Named turns come first, each shown by rows before and after it. Which turns, in which order, take the first row of each pair that follows to the second? Write the first one first, as in the answered first pair.
Z632:
[-18  -9  21  27   5   0   6  34  19 -37  17  34  12   4 -25   8   8  26
  -9 -18   0 -43 -18   2] => [-32 -24  15  20  21 -11  15  34  14 -37  22  26   1  -8 -12  15  -1  10
  -2 -12 -15 -44  -6  15]
[ 11  29 -21 -28  10   9  -4 -26  19   6 -16 -24 -40  -9   3  -7  -3  -1
  -9   7   6  37   1  27] => [ 16  34 -17 -26   4  15  -7 -26  21   5 -20 -19 -36  -4  -5 -11   3   5
 -13   3  16  39  -6  17]
[ -5  -7   0   1   4 -11   7   1  -8   8  12 -10  -5 -23   9   0 -14  -1
   2   7 -31  -9  16  17] => [ 11   9   6  -2  -9 -18  -5   0  -5  16   9  -6   3 -19   6 -10 -17  10
  -3   9 -26   5   9  12]
Z95:
[  0  27  14 -11  13 -32   1   0  30 -17   4   0   5   4 -11   3 -16  19
   8  -8  -5  12 -10 -10] => [ -5  21  19 -16  18 -14  -1  -2  10 -34   6 -14  -6  11  -6   9 -10   9
  14 -10  12   1 -23  -9]
[-21  -4   0  -4  12  22  24  11 -32   4 -16  -8 -27   5  13  21  -3 -35
   2   9 -27  -8  -5  -3] => [-18  -7 -12  -2  13  13  23  10 -18  21 -17   2 -22  -2  12  15  -7 -34
  -2  11 -41   0  17   2]
[-11  10  -3 -10  -5  -7  15  -5  60   2 -11 -29  -6 -21  10  14  -2  13
  -5   1   9  32 -16 -27] => [-11  11   5 -14  -4  -1  15  -5  47 -10  -9 -37 -12 -15  13  17   2   8
  -4   2  19  27 -30 -29]
Z580:
[ 15  28  13  -5  18   5  -2 -18  -8 -19   4 -12  -9   6   3   4  10   7
  -7  10  22  -9 -25 -25] => [ 23  21  24  -1   4  -8  -6 -13 -28 -10  16   0   0   2  11  -1  12   9
  -7  13  -1 -13 -24 -17]
[ 34  -5  -3   4 -20  -9 -35 -18   7  44  -7  28   3  14 -12 -35  21  -3
 -20   1  -2  17  17  -4] => [ 27  -2 -16  -1  -5   3 -33 -20  30  33 -18  15  -6  20 -19 -31  21  -5
 -19  -4  20  25  18 -11]
[-21 -19  29  -3   7 -13  28   4 -38 -20  18  -1   1 -17  20  15   3  -4
  13  -3 -13 -35 -22  12] => [-23 -33  11   6  -3  -9  18   1 -38  -3  21  15   6 -21  12   4   9 -10
   9  -5 -26 -38   6  25]
Z874:
[ -3 -34   3  16 -17 -20 -20 -16 -74   6  25  12  17  -2 -13 -15  32 -17
  17 -28  -9 -10  30  27] => [  5 -23  -8  20 -26  -5 -36 -22 -61   7  14  19  22   9 -29 -23  37 -16
  10 -32  11  -1  35  16]
[-11 -39 -20 -11  20  30 -17 -11 -34  -9  11 -17 -22   0   1   0  20 -40
  -8   2  -1 -25  21  34] => [ 22   1 -33  -8  -6  31 -53 -21  -4  11  -5  -6  -7  17 -18 -22  16 -24
 -21  -1  20  10  26  17]
[ 22 -10 -50  36 -49  55 -36   2  22  21 -23  54  27   6 -39 -23  16  25
 -14 -23  12  -9  53 -23] => [ 46  17  -9  24 -52 -34 -23  20   7  45   3  53  42 -19   7 -19 -25  51
  -9   0 -59  19  33 -10]
Z175:
[-17   1   3  12  -4 -13  24  13   2   7  15  29   9  -8 -10 -11   3  13
   5   0 -26  -1   9  -1] => [-26  -4 -14  11   6  -1  23   9  16   4   6  23   0  -7 -12  -7   4   6
   4  -5 -14   2  23   2]
[  0 -18 -14   5  15  72   9  -3 -37 -29  -6  -2  12  17 -10  -4  30  -4
  13 -22  40 -45   0  -3] => [ 21  -5  17   8  -1  47   8   5 -58 -25   5   7  29  17  -2  -6  27  13
  10 -16  24 -52 -29  -7]
[-18   5  41   7  12   6  20   7  10 -21  -9  -5   6  -5 -12  -2  13   4
  -9   0  20   1 -12 -21] => [ -2   8  51  11  -8 -17   9  12 -10  -2   7  11  20 -11  -4 -12   8  10
 -10   6 -10   3  -7 -14]
Then:
(2 to 3 turns a pair)
[ 22  47 -37  20 -15  10 -22   0  44  43 -34   8  10  23 -22 -14  -8  23
   1   2   0  43   7  -6] => [ 28  49  12  14 -16 -36   8  20  12  41 -14  14  21  10   4  -5 -19  45
   7  12 -41  30 -28  -3]
Z874, Z632
[ -2  21 -26 -12  24 -36   1  -4  49  18 -20   2 -12  -3  -6   4 -28 -10
  -4  -4  -8  43  33   3] => [ 11  46  11 -16  17 -32   7   2  44  -8 -27   2  -1  15 -12  12 -23  13
  -6  -4  18  35 -19 -23]
Z580, Z175, Z632
[ -2 -10 -15   5 -11  26 -36  -8 -16  11  -5  -4  -5  12   0  -9   7 -24
   2  -2  17  -5  21  11] => [  8   1  12   1 -13 -28 -18   5 -19  27   9   3   9  -2  22  -6 -14   0
   2  11 -28   2   9  14]
Z874, Z874, Z95
[-11 -29   9 -26 -12  -8  -3  -4  -5 -17  24  -7 -19 -10   4  34  23   9
   1  12  -3 -22  -6 -13] => [  3 -16  15 -22 -26   1 -18  -8  -7 -18  22   0 -12   1  -5  26  27  13
  -4   8  12 -17 -15 -23]
Z874, Z580, Z580
[ 10  -5 -18  26 -34  24 -33   4  18  20 -14  22   8   4 -21  -7   6   8
 -44  -6   3  14  22 -17] => [ 24  22  21  14 -34   0 -27  12   6   2 -14   7  11  10  -5   3  -8  26
 -40   3   8  21 -27 -31]
Z580, Z580, Z175
[ -9  12  10   7   7   5  29  13  19 -34 -47  13  16  -4  16   7  26  30
 -22   2 -18   8 -29 -13] => [-20  -6  -2  11   4  27  26  11   9 -37 -47  16  12  -1   8   6  38  18
 -19  -4  -9  -9 -17  -6]
Z632, Z580, Z874
[ -9 -14 -27  21   5  16  28 -20  21  21  10 -25 -12   9  -5 -18   1  -3
 -18   9   7  21  12  -1] => [ -2  -6  -7  18   3 -19  38 -13  12  26  20 -24  -7  -1  11 -18 -10  12
 -17  17 -20  25  -3   2]
Z874, Z632, Z874
